In the rows, zero is written as 128.
Each row of T is roughly a mix of the hidden directions of one of 4 groups.
T:
[[151 139 136  61 172 140 122 108 113  83]
 [121  97 145 102 141 164 170 151 134  64]
 [133 188 159 140 155 157 111 152  79 109]
 [105 115 123 156 194 140 186 115 115 142]
 [122  87 134 104 109 165 103  61 128 154]
 [139 129 198  95 130 149 131  85 137 165]
 [118 156 119 162  73  98 121 126 106 186]
 [125 124 110 190  84 125 120 142  88 171]
 [121  85 116 163 114 147 178 187 121 120]
 [165  81 107 144 159 140 194 136 126 139]
 [161 138 126  67 169 148 113  97 110  90]
 [179 152 106  93 189 143 130 106 141 146]
 [127 112 164  90 166 142  70 111 139  90]
 [134 132 207 108 153 122 129  94 165 127]
 [146  87 149  99 188 165  99 120 149 111]
 [140 150 179  66 118 148 134 135  95  95]
 [128 105 120 159 131 138  79 103 152 196]
 [ 94 190 114 152  85 105  90 144 132 124]
 [124  84 172 130 100 126  99 123 180  88]
 [ 84 159 130 192 121  89 127 122 135 164]
 [108 106  76 172 151 105 137 118 181 143]
 [123 185 139  93 103 127 165 130  98  80]
 [128 141  80 120 171  83 133 139 120 185]
 [144  87 118 174  87 115 103 153 132 179]
 [118 140 126 169 126 157 139 167  90  64]
 [122 181 179 147 133 171 136 122  82 138]
 [134 140 173 126 103 102  54 133 139  99]
 [144 129 101 175  60 140 102 135 130 162]
 [127 135 115 133 103  97  68 175 155  88]
 [138  71 130 138 164 146 178 126 122 176]
 [132 133 115 173  54 125 128 149  98 156]
 [123 157  98  86 148 124 115  56 124 153]
 [115 114 142 135 200 153 172  92 112 132]
 [153 134 193  89 162 136 124 117 172 142]
 [135 152 115 134  78  92  84 169 147  93]
 [136 141 136  72 145 127 156 132 161  62]
 [165  86 176  86 153 146  92 147 121 122]
 [136 110 163 164  96 127 141 195 133  93]
 [141  95 151 125 119 130  94 111 168  57]
 [145  82 117 125 188 157 180 117 123 135]
 [136 153  97  87 147 130 108  56 123 152]
 [137  97 147 185 129 119 165 189 134 120]
 [ 87 135 109 145 174 165 153 102 115 179]
 [130  95 150 154  96 169 154 140 103  69]
 [ 98 153 142 183 104  92 163 133 110 169]
 [131 146  93  95 129 126 128  51 128 163]
 [127 180 165 130 144 150 141  96  70 107]
 [152  67 129 164 148 121 173 152 131 163]
 [118  99 131 146 182 150 185 108 114 166]
 [120 121 195 158 115 158 104  82 152 131]
 [126 190 130 135 133 101  98  63 122 126]
 [135 201 122 106 135 102  98  81 123 115]
 [109  94 182 133  90 126 134 112 167  82]
 [136 147  83  92 150 116 138 200 136 140]
 [163 179 116 155 140 100  82  88 132 151]
 [138 148 174  86  91 115 149 158  82 106]
 [109 201 134 131 100 117  89 110 121  92]
 [153 127 163 140 117 188  74 106 128 101]
 [105 132 149  80 189 136 157 110 138  89]
 [130 103  62  99 137  76 138 144 130 157]
 [148 118 166 123  77  86  78 153 140 112]
 [ 75 138 154 175 116  81 127 149 125 165]
 [125  74  71 118 108  92 139 129 167 143]
 [ 95 172 139 126 115  83 172 134  77 133]
 [174 147  90  91 135 120 124  68 135 156]
 [108 132 145  90 165 148 174 128 121  67]
 [118 131 106 127 152 152 206 100 106 155]
 [ 83 174 147 124  84  85  92 139 127 118]
 [126 108 169  86 125 124  95  66 151 152]
 [122 139  46 178 141 119 135 134 118 127]
 [132 161 132 102 130 148 134 124  60 183]
 [118 108 166 151  72 171  95 109 115 100]
 [139 125 103 187  90 137  93 128 105 177]
 [102  91 135 158  68 135 133 101 133  79]
 [122 177 145 135 136  89  89  70 138 149]
 [123  87 124 108 173 152 139 121 191  95]
 [172 127 136 133  48 106 113 147 131 144]
 [133 105 151 164 132 134 141 207 124  97]
 [149 122 167  82  97  99  92 131 134  77]
 [127  86 163 117  85 128 130  71 155 157]
 [128 183 115 125 136  91  97  75 139 164]
 [145 101 131  98 162 176 168  85 111 156]
 [149 122  76  98 154 114 143 145 146 192]
 [121 110  82 157 132 115 122 112 204 146]
 [180  77 111 128 147 163 171 122 126 155]
 [173 147  96 127 158 180 108  88 120 156]
 [144 122  68  93 153  93 117 153 114 171]
 [112 138 162 192 111 164 105 110 133  87]
 [133 111 207  88 128 119 119 102 156 121]
 [ 97 103 131 110 109 163 137 197 116  91]
 [108  72  97 134  84 103 140 154 172 130]
 [ 96 112 122  59 155 122 110 140 142  79]
 [142 117 176 135 106 185 142 100 173 107]
 [177 147 122 103 116 121 132  50 130 121]
 [116 175  86 168  97 142 154 122 114 173]
 [101 139 155  80 123 116  77  84 148 156]
 [122 187 132 109 141  63 136 121  91 136]
 [107 121  77 140 178 164 175 127 125 154]
 [120  74 159  69 164 123 112 132 140 100]
 [101 121 109 186  93 107 158 150 143 174]
 [165 145 108 100 168 137  91  89  93 162]
 [ 98 112 110 136 111 174 180 127 165  85]
 [142 133 122 167 141 118 165 202 119  97]
 [117  97 157  81 189 143 138 118 159 104]
 [147 139 109 170  57 122 108 145 107 160]
 [117 114 187 134  84 158 103  99 110  90]
 [121 115 138  88 197 144 142 117 151  81]
 [121 153 104 171  57 112 143 143 102 149]
 [109 164 106  88 130 113 116  59 133 159]
 [140 138  86  96 164  98 150 122 116 190]
 [124 175  94  92 131 115  98  73 132 160]
 [ 98 132 104 195 114 115 154 177 127 150]
 [ 95 174 144 125 105 103  64 135 136  97]
 [164 120  45 133 147 145  98 131 134 134]
 [122 190 126 151 115 132  63 120 134  97]
 [133 123  45 147 155  89 119 136 130 111]
 [140 141 103 176  63 114 112 142 108 164]
 [140  72  85 141 100 136 120 102 181 115]
 [201 115 124 112 142 155 140 119 110  77]
 [137 117 140 179 128 118 154 203 128 108]
 [155  94 137 142  53 137 126 173 134 131]
 [138 119  66 112 151 101 139 124 135 193]
 [113 144 156  65 174 129 149 107 151  93]
 [171 151  98 158 165 120 162 168 107  95]]

Here is one row of each group, with its name. Which group are the others in?
[152 126 165  83  61 118 132 158 146 123] | <107>
[139 112  52 134 157 159 158 154 142 123] | <114>
[151 127  75 100 178  87 111 117 126 162] | <20>
[ 85 119 146  69 120 162 113 160 119  88] | <116>

[167  66 129 120 118 164 155 172 127 109] | <116>
[116  80 158 136 120 132 128 205 147 135] | <116>
[141  90  77 196 127 119 112 145 143 143] | <107>
[165 130 178 136  95 100  73 130 135  97] | <114>
[130  89 136 143 172 145 189 112 114 167] | <114>
[171 134 164  66 135 111 114 154 119  89] | <107>
[122  73 181  76 155 114 120 123 132 112] | <114>
[139 107 164 168 126 130 151 189 123  83] | <116>
[126 119 161 100  70 128  91  82 153 146] | <116>
